50 stands for zero in the data rows.
Here are some points:
tensor([68, 56, 51, 30, 70, 42, 50, 45, 60, 75, 58, 54, 22, 62, 43, 50])
tensor([44, 45, 35, 89, 31, 22, 43, 65, 74, 46, 59, 35, 53, 49, 33, 48])
tensor([50, 55, 54, 53, 62, 57, 40, 45, 70, 44, 54, 45, 82, 32, 46, 52])
tensor([33, 47, 55, 93, 41, 36, 42, 62, 61, 32, 36, 64, 66, 39, 40, 59])
tensor([42, 63, 68, 41, 79, 70, 51, 60, 62, 40, 38, 60, 88, 16, 65, 66])
tensor([52, 55, 39, 62, 44, 68, 60, 60, 66, 27, 62, 34, 58, 53, 54, 45])
tensor([33, 50, 55, 77, 40, 38, 54, 66, 64, 33, 37, 58, 66, 37, 45, 61])
tensor([38, 74, 69,  6, 78, 65, 58, 58, 30, 69, 33, 73, 50, 36, 70, 68])
tensor([35, 64, 52, 58, 38, 73, 47, 59, 41, 35, 46, 44, 55, 47, 68, 56])
tensor([40, 35, 45, 88, 30, 38, 34, 55, 68, 42, 42, 52, 58, 44, 34, 42])
tensor([56, 54, 53, 40, 58, 49, 52, 49, 74, 47, 66, 40, 70, 41, 43, 44])
tensor([49, 48, 63, 28, 64, 68, 64, 57, 25, 41, 38, 64, 53, 45, 58, 67])
tensor([55, 52, 57, 50, 66, 55, 40, 44, 66, 57, 54, 53, 62, 38, 46, 49])
tensor([81, 38, 44, 47, 58, 45, 43, 33, 83, 62, 65, 43, 41, 58, 28, 46])
tensor([48, 55, 56, 54, 60, 53, 41, 48, 68, 48, 50, 50, 83, 28, 48, 52])
tensor([45, 50, 47, 76,  1, 23, 62, 45, 43, 38, 56, 83, 25, 64, 48, 44])
tensor([40, 40, 55, 99, 22, 20, 34, 50, 70, 47, 47, 59, 54, 46, 35, 43])
tensor([55, 63, 49, 22, 51, 33, 49, 30, 45, 89, 60, 51, 25, 65, 52, 47])
tensor([63, 55, 53, 19, 70, 48, 58, 53, 54, 60, 55, 46, 28, 68, 41, 49])
tensor([51, 35, 55, 40, 51, 63, 50, 42, 37, 45, 52, 52, 41, 54, 57, 50])
tensor([50, 44, 60, 40, 61, 74, 60, 45, 13, 52, 40, 61, 35, 50, 60, 51])
tensor([41, 75, 76, 21, 83, 71, 72, 73, 58, 28, 46, 45, 78, 30, 67, 66])
tensor([47, 45, 43, 50, 33, 35, 75, 55, 56, 28, 58, 59, 40, 70, 62, 11])
tensor([48, 57, 47, 47, 43, 43, 34, 56, 66, 66, 58, 14, 64, 37, 62, 46])
tensor([52, 40, 42, 61, 52, 60, 65, 50, 68, 21, 63, 53, 56, 64, 45, 21])
tensor([53, 34, 37, 60, 25, 44, 59, 44, 63, 28, 69, 42, 43, 73, 47,  2])
12 more points follow, each with its number after it:
tensor([28, 70, 57, 59, 41, 65, 49, 60,  6, 43, 34, 51, 63, 30, 72, 74]) 0
tensor([45, 70, 68,  0, 77, 63, 70, 46, 27, 63, 40, 71, 39, 55, 62, 62]) 1
tensor([46, 46, 49, 95, 29, 21, 34, 58, 74, 54, 46, 38, 61, 42, 39, 54]) 2
tensor([64, 38, 50, 33, 53, 54, 47, 44, 29, 63, 54, 47, 22, 66, 46, 48]) 3
tensor([61, 38, 42, 38, 59, 55, 54, 54, 34, 57, 48, 49, 32, 60, 49, 57]) 4
tensor([48, 60, 59, 11, 82, 57, 65, 57, 42, 56, 43, 67, 36, 62, 50, 53]) 5
tensor([60, 31, 49, 93, 22, 40, 47, 34, 57, 30, 64, 61, 51, 51, 26, 50]) 6
tensor([38, 49, 27, 60, 38, 70, 55, 66, 52, 20, 46, 35, 80, 42, 63, 38]) 7
tensor([55, 42, 50, 45, 56, 74, 52, 38, 19, 48, 47, 55, 30, 61, 47, 57]) 8
tensor([44, 39, 40, 91, 20, 25, 32, 60, 69, 53, 42, 34, 59, 40, 44, 54]) 9
tensor([42, 47, 58, 79, 35, 31, 51, 62, 70, 43, 49, 50, 57, 38, 42, 51]) 10
tensor([67, 45, 52, 45, 75, 58, 57, 43, 77, 45, 52, 56, 58, 49, 37, 48]) 11
Which of these numbered points is nearest to each point below, ignoring the 3 directions in which the first points spread most? Its number follows each.
tensor([53, 39, 59, 28, 72, 64, 65, 51, 34, 46, 49, 67, 38, 58, 51, 55]) > 11
tensor([41, 67, 57, 53, 49, 63, 58, 59, 12, 45, 42, 53, 53, 37, 65, 71]) > 0
tensor([56, 52, 49, 56, 65, 40, 41, 40, 78, 57, 61, 36, 68, 47, 43, 40]) > 1
tensor([49, 41, 40, 92,  8, 41, 28, 40, 40, 46, 49, 39, 56, 38, 52, 63]) > 0
tensor([63, 35, 37, 50, 54, 63, 48, 38, 21, 56, 59, 49, 18, 68, 40, 41]) > 8
tensor([62, 30, 44, 42, 43, 51, 46, 42, 38, 58, 61, 41, 29, 63, 44, 44]) > 3
Here are 12 other points, each followed by its number:
tensor([58, 50, 44, 53, 49, 46, 42, 49, 76, 56, 53, 39, 75, 34, 46, 53]) 0
tensor([62, 34, 37, 43, 55, 49, 45, 43, 40, 68, 53, 49, 25, 68, 43, 47]) 1
tensor([36, 63, 55, 32, 57, 54, 49, 68, 53, 55, 43, 35, 82, 27, 72, 56]) 2
tensor([49, 60, 56, 36, 68, 59, 46, 60, 57, 56, 51, 35, 56, 39, 58, 55]) 3
tensor([42, 59, 29, 66, 32, 64, 44, 69, 55, 39, 51, 20, 72, 42, 65, 49]) 4
tensor([42, 47, 46, 20, 35, 37, 83, 41, 19, 47, 49, 82, 12, 90, 64,  0]) 5
tensor([52, 41, 47, 29, 56, 63, 50, 56, 20, 59, 39, 52, 35, 54, 57, 59]) 6
tensor([43, 64, 60, 45, 55, 56, 44, 54, 65, 50, 58, 38, 79, 22, 60, 54]) 7
tensor([41, 69, 48, 49, 63, 50, 42, 58, 63, 46, 50, 33, 86, 28, 59, 63]) 8
tensor([63, 36, 50, 26, 64, 61, 58, 47, 35, 56, 57, 55, 21, 69, 43, 47]) 9
tensor([67, 50, 52, 31, 68, 55, 57, 52, 64, 53, 44, 52, 56, 43, 48, 62]) 10
tensor([52, 58, 54, 34, 73, 56, 48, 56, 54, 58, 50, 42, 50, 50, 49, 51]) 11
The same question for these:
tensor([38, 58, 71, 10, 44, 50, 93, 53, 18, 32, 41, 91, 20, 74, 76, 18]) > 5
tensor([49, 32, 33, 99, 34, 26, 29, 46, 80, 47, 55, 38, 51, 60, 22, 40]) > 1
tensor([59, 44, 42, 54, 54, 51, 40, 39, 72, 57, 44, 45, 81, 38, 41, 55]) > 0
tensor([45, 43, 53, 92, 38, 33, 52, 61, 72, 23, 35, 60, 62, 45, 36, 61]) > 10
tensor([42, 50, 58, 87, 25, 46, 49, 45, 41, 33, 50, 61, 64, 34, 51, 66]) > 0
tensor([43, 39, 37, 41, 15, 23, 63, 40, 40, 46, 67, 56, 18, 91, 56,  0]) > 5
